Each row is where one point has got to under a steady rotation. How many ticks took it there?
The counts run from 0 to 99.
[ 1.75  1.43 -3.72  0.01  0.32  0.22  1.33 -0.15  3.24  1.76  2.09  0.20
 -1.52 -3.66 -1.86  0.46  0.26 -1.07  0.99 -0.24  2.80  1.60 -0.26  1.05
 -2.93 -2.47 -0.94 -0.71 -0.81] : 46
[ 1.82  1.65 -2.72 -0.60  0.47  0.44  1.27  0.17  4.66  0.91  1.40 -0.17
 -2.55 -3.01 -1.47  1.38 -0.18 -1.22  0.73 -0.33  1.12  3.94  0.05  0.02
 -1.71 -2.36 -2.32 -1.15 -1.12] : 58
[ 1.57  2.13 -2.51 -0.97 -0.49  0.80  1.60  1.05  4.49  1.16  1.20  0.33
 -1.90 -3.02 -1.00  1.08 -0.34 -0.95  0.27 -0.06  2.66  3.17 -0.90  0.56
 -1.73 -2.01 -3.33 -0.61 -1.75] : 61
[ 2.39  2.29 -3.16 -0.17  0.06 -0.39  1.94  1.03  2.52  1.56  0.90  0.45
 -1.21 -3.66 -1.48  0.60 -0.05  1.01  0.32 -1.03  4.10  0.28 -1.86 -0.07
 -2.57 -3.39 -0.93 -0.10 -1.05] : 41
[ 1.63  2.07 -3.66 -0.61 -0.60  0.41  1.52  0.69  4.40  0.88  0.81  0.45
 -1.58 -3.09 -0.92  0.98 -0.39 -1.50  0.88 -0.65  2.52  2.71 -1.63  0.21
 -1.93 -1.62 -2.39 -0.79 -1.21] : 57
[ 2.86  0.62 -3.71 -0.48  0.97  0.18  0.81 -0.04  2.72  1.42  1.77 -0.55
 -2.59 -4.32 -1.72  1.52  0.86 -0.22  0.88 -1.36  1.75  2.32  0.40  0.04
 -2.35 -3.30 -0.63 -0.31 -0.72] : 47
[ 2.41  1.73 -2.84  0.56  1.29 -0.58  0.27 -0.43  3.13  0.01  2.25 -1.07
 -0.79 -1.97 -1.36  1.34 -0.23  2.85 -0.73 -1.25  1.00  1.82  0.61  0.12
 -2.90 -3.40 -2.83  1.54 -1.30] : 5
[ 2.14  2.30 -2.97  0.35 -0.26  0.09  1.42  1.11  3.55  0.57  0.87 -0.94
 -0.49 -2.27 -0.90  2.21 -0.50  2.92 -1.07 -2.04  2.33  2.13 -0.63 -0.67
 -1.44 -2.74 -3.11  1.08 -2.20] : 75
[ 1.40  2.73 -3.41 -0.38  1.14 -1.37  0.98 -0.69  4.38 -0.32  2.34  0.07
 -0.69 -1.27 -1.29 -0.24 -1.41  0.75 -0.44 -0.08  0.76  2.05  0.00  1.18
 -2.80 -2.77 -3.66  0.36 -1.11] : 92
[ 2.23  1.84 -3.80 -0.53 -0.49 -0.20  1.93  0.54  3.43  0.96  0.26  0.01
 -2.46 -4.06 -1.38  1.03 -0.52  0.53  0.57 -2.46  2.36  1.76 -0.95 -1.15
 -1.63 -2.22 -1.01 -1.05 -0.81] : 52
[ 2.32  1.62 -2.46 -0.28  1.61 -2.13  0.80 -1.41  3.81 -0.21  2.14  0.30
 -2.31 -2.22 -1.48 -0.35 -0.40  1.28  0.20 -0.75  0.12  1.94  0.10  0.39
 -3.04 -3.88 -2.40 -0.08 -0.05] : 20
[ 2.70  0.98 -1.64 -0.36  1.54 -1.54  1.05 -0.25  3.17  1.31  1.71 -0.06
 -2.11 -3.08 -1.52  0.61  0.81  2.23  0.19 -0.56  1.59  1.23 -0.97 -0.42
 -2.53 -4.86 -1.20 -0.80 -0.37] : 32
[ 1.64  1.75 -1.96  0.16  0.25  0.80  1.06  1.15  3.73  1.14  2.52 -0.46
 -0.21 -2.33 -1.36  1.83  0.05  0.63 -0.37  0.10  2.49  3.21  0.35  1.49
 -2.17 -2.82 -3.69  0.67 -2.14] : 73
[ 1.90  2.24 -3.93  0.03  0.46 -1.60  1.22 -0.12  3.21  0.06  1.23 -0.50
 -1.17 -1.88 -1.51  0.60 -1.42  2.47 -0.58 -1.94  2.14  0.26 -0.61  0.21
 -2.82 -2.75 -3.06  1.39 -1.19] : 10
[ 1.33  2.37 -4.24  0.28  0.12 -0.12  0.74  0.20  3.54 -0.07  2.25 -0.35
  0.04 -1.74 -1.53  0.51 -1.22  1.02 -0.70 -0.80  2.27  1.79  0.04  1.51
 -2.79 -1.78 -3.89  1.06 -1.47] : 84
[ 2.04  1.77 -4.29 -0.21 -0.27 -0.31  1.75  0.72  2.71  1.64  0.65  0.57
 -1.69 -3.73 -1.88  0.80 -0.19  0.27  0.90 -1.26  3.79  0.12 -2.04  0.05
 -2.45 -2.74 -0.94 -0.57 -1.10] : 45
[ 2.84  1.29 -3.47 -0.04  0.69 -0.66  1.63  0.45  2.57  1.18  0.82 -0.35
 -2.26 -4.02 -1.51  1.36  0.43  1.31  0.33 -2.11  2.48  0.85 -0.96 -1.05
 -2.40 -3.25 -0.21  0.01 -0.48] : 44
[ 1.65  2.23 -2.30  0.29  1.18  0.16  0.74  0.20  3.69  0.61  2.95 -0.41
 -0.08 -1.62 -1.29  1.45 -0.27  1.16 -0.99  0.13  1.60  2.67  0.14  1.75
 -2.48 -2.81 -3.85  1.10 -1.64] : 0
[ 1.41  2.53 -2.29  0.17 -0.53  0.40  1.45  1.53  3.78  0.98  1.14 -0.25
 -0.09 -2.28 -0.97  1.67 -0.80  1.54 -0.76 -1.11  3.20  2.03 -1.08  0.34
 -1.84 -2.44 -3.80  0.83 -1.96] : 72
[ 2.87  0.49 -2.92 -0.19  1.54 -0.54  1.01  0.17  2.71  1.72  2.66  0.50
 -1.76 -3.90 -1.87  0.87  0.81  0.27  0.33  0.05  2.27  1.53 -0.19  0.74
 -3.10 -4.26 -0.43 -0.34 -0.74] : 39
[ 2.48  1.92 -2.61  0.39  0.93 -0.57  0.50  0.55  3.47  0.18  2.67 -1.23
 -0.69 -1.98 -1.33  1.65 -0.15  2.81 -1.33 -0.90  0.92  2.46  0.72  0.16
 -2.70 -3.63 -2.74  1.40 -1.70] : 1
[ 1.42  2.35 -2.13 -0.43 -0.21  0.87  1.63  1.22  4.39  1.15  1.65  0.03
 -1.19 -2.64 -1.14  1.30 -0.21 -0.86  0.25 -0.10  1.69  3.53 -0.71  0.55
 -1.51 -2.35 -3.78 -0.57 -1.59] : 65
[ 1.81  1.26 -3.04 -0.19  2.12 -2.14  0.60 -1.50  3.44 -0.05  2.79 -0.30
 -1.31 -1.83 -1.66 -0.22 -0.98  1.16  0.03 -0.96 -0.06  1.94  0.55  0.83
 -3.45 -3.50 -2.53  0.22 -0.03] : 16
[ 1.68  2.09 -2.16 -0.87  0.83 -1.90  2.09  0.55  3.62  1.39  1.54  1.48
 -1.18 -3.03 -1.67 -0.57 -0.22  1.00  0.01  0.86  2.89  0.54 -1.88  0.56
 -2.80 -3.77 -2.27 -1.25 -0.30] : 30
[ 1.70  2.63 -3.24  0.35  0.36 -0.98  1.17  0.80  3.27  0.31  2.00 -0.20
  0.45 -1.64 -1.60  0.71 -1.10  1.61 -1.07 -0.81  2.62  0.77 -0.78  1.12
 -2.30 -2.70 -4.23  1.57 -1.63] : 3
[ 1.67  1.84 -2.72  0.26  1.06 -0.53  0.60  0.11  3.27  0.09  3.16 -0.46
  0.08 -1.61 -1.97  1.21 -0.36  1.21 -0.81 -0.16  1.64  2.22  0.24  1.50
 -3.45 -3.00 -3.60  1.38 -1.54] : 4
[ 2.25  1.66 -2.08 -0.32  1.78 -1.88  0.95 -0.78  4.10 -0.41  2.33 -0.18
 -1.83 -1.64 -1.21  0.20 -0.42  1.89 -0.40 -1.03 -0.04  2.09  0.17 -0.22
 -2.75 -3.56 -3.02  0.02 -0.42] : 97
[ 1.20  2.33 -2.88 -0.52  1.17 -2.22  1.21 -0.97  4.24  0.15  2.47  0.79
 -1.08 -1.83 -1.66 -0.80 -1.12  0.29 -0.14  0.13  1.22  1.25 -0.71  1.37
 -3.07 -3.31 -2.86 -0.55 -0.43] : 19
[ 1.88  2.34 -2.63 -0.37  0.92 -2.63  1.50 -0.51  3.91 -0.58  1.32 -0.08
 -1.96 -1.53 -1.29  0.29 -0.75  3.15 -0.83 -1.34  1.07  0.75 -1.28 -0.78
 -2.35 -3.38 -2.92 -0.10 -0.74] : 98
[ 2.31  1.44 -3.61  0.53  0.67 -0.31  0.73 -0.16  3.04 -0.08  2.04 -1.41
 -1.18 -2.25 -1.33  1.85 -0.68  2.63 -0.76 -2.29  0.84  2.55  0.58 -0.11
 -2.49 -2.88 -2.81  1.43 -1.61] : 82
[ 2.19  1.60 -2.45 -0.48  0.76 -0.91  1.64  0.44  2.79  1.98  1.84  1.22
 -1.35 -3.27 -1.98  0.61  0.10  0.01  0.75  0.44  3.29  0.48 -1.50  1.13
 -3.08 -3.59 -1.54 -0.62 -0.87] : 38
[ 2.05  2.38 -2.76 -0.71  0.84 -2.15  1.17 -0.40  4.04 -0.73  1.19 -0.63
 -1.97 -1.81 -1.19  0.41 -1.21  2.87 -0.55 -1.85  0.86  1.23 -0.35 -0.84
 -2.10 -3.20 -3.10  0.15 -0.83] : 94
[ 1.97  2.00 -3.33  0.16  1.38 -1.57  0.52 -0.72  4.05 -0.34  2.87 -0.61
 -1.16 -1.86 -1.47  0.83 -0.77  1.18 -0.35 -1.58  0.05  2.67  0.87  0.84
 -2.83 -2.64 -3.01  0.83 -1.08] : 89
[ 2.53  1.53 -2.43  0.70  0.44  0.55  0.65  0.67  3.23  0.61  2.22 -1.69
 -0.75 -2.30 -1.35  1.92  0.00  2.63 -0.97 -1.78  0.94  2.75  1.08 -0.14
 -2.34 -3.20 -3.00  1.46 -1.56] : 78
[ 1.98  1.82 -3.53  0.35  0.68 -0.06  0.36  0.09  3.28  0.35  3.03 -1.09
 -0.39 -1.77 -1.55  1.42 -0.64  1.37 -0.56 -0.98  1.21  2.76  1.28  1.39
 -3.11 -2.21 -3.27  1.24 -1.55] : 81
[ 1.46  2.70 -4.02 -0.18  0.69 -2.40  1.43 -0.23  3.19 -0.24  1.23 -0.24
 -0.87 -1.91 -1.35 -0.08 -1.40  2.29 -0.43 -1.88  1.63  0.25 -1.03  0.37
 -3.01 -2.61 -2.75  0.24 -0.74] : 14
[ 2.12  1.64 -2.58 -0.18  0.29 -1.24  1.94  0.58  2.74  2.16  0.53  0.78
 -1.61 -3.77 -1.86  0.59  0.12  1.68 -0.14 -0.82  3.69 -0.01 -1.97 -0.04
 -2.52 -3.88 -0.85 -0.22 -0.72] : 37
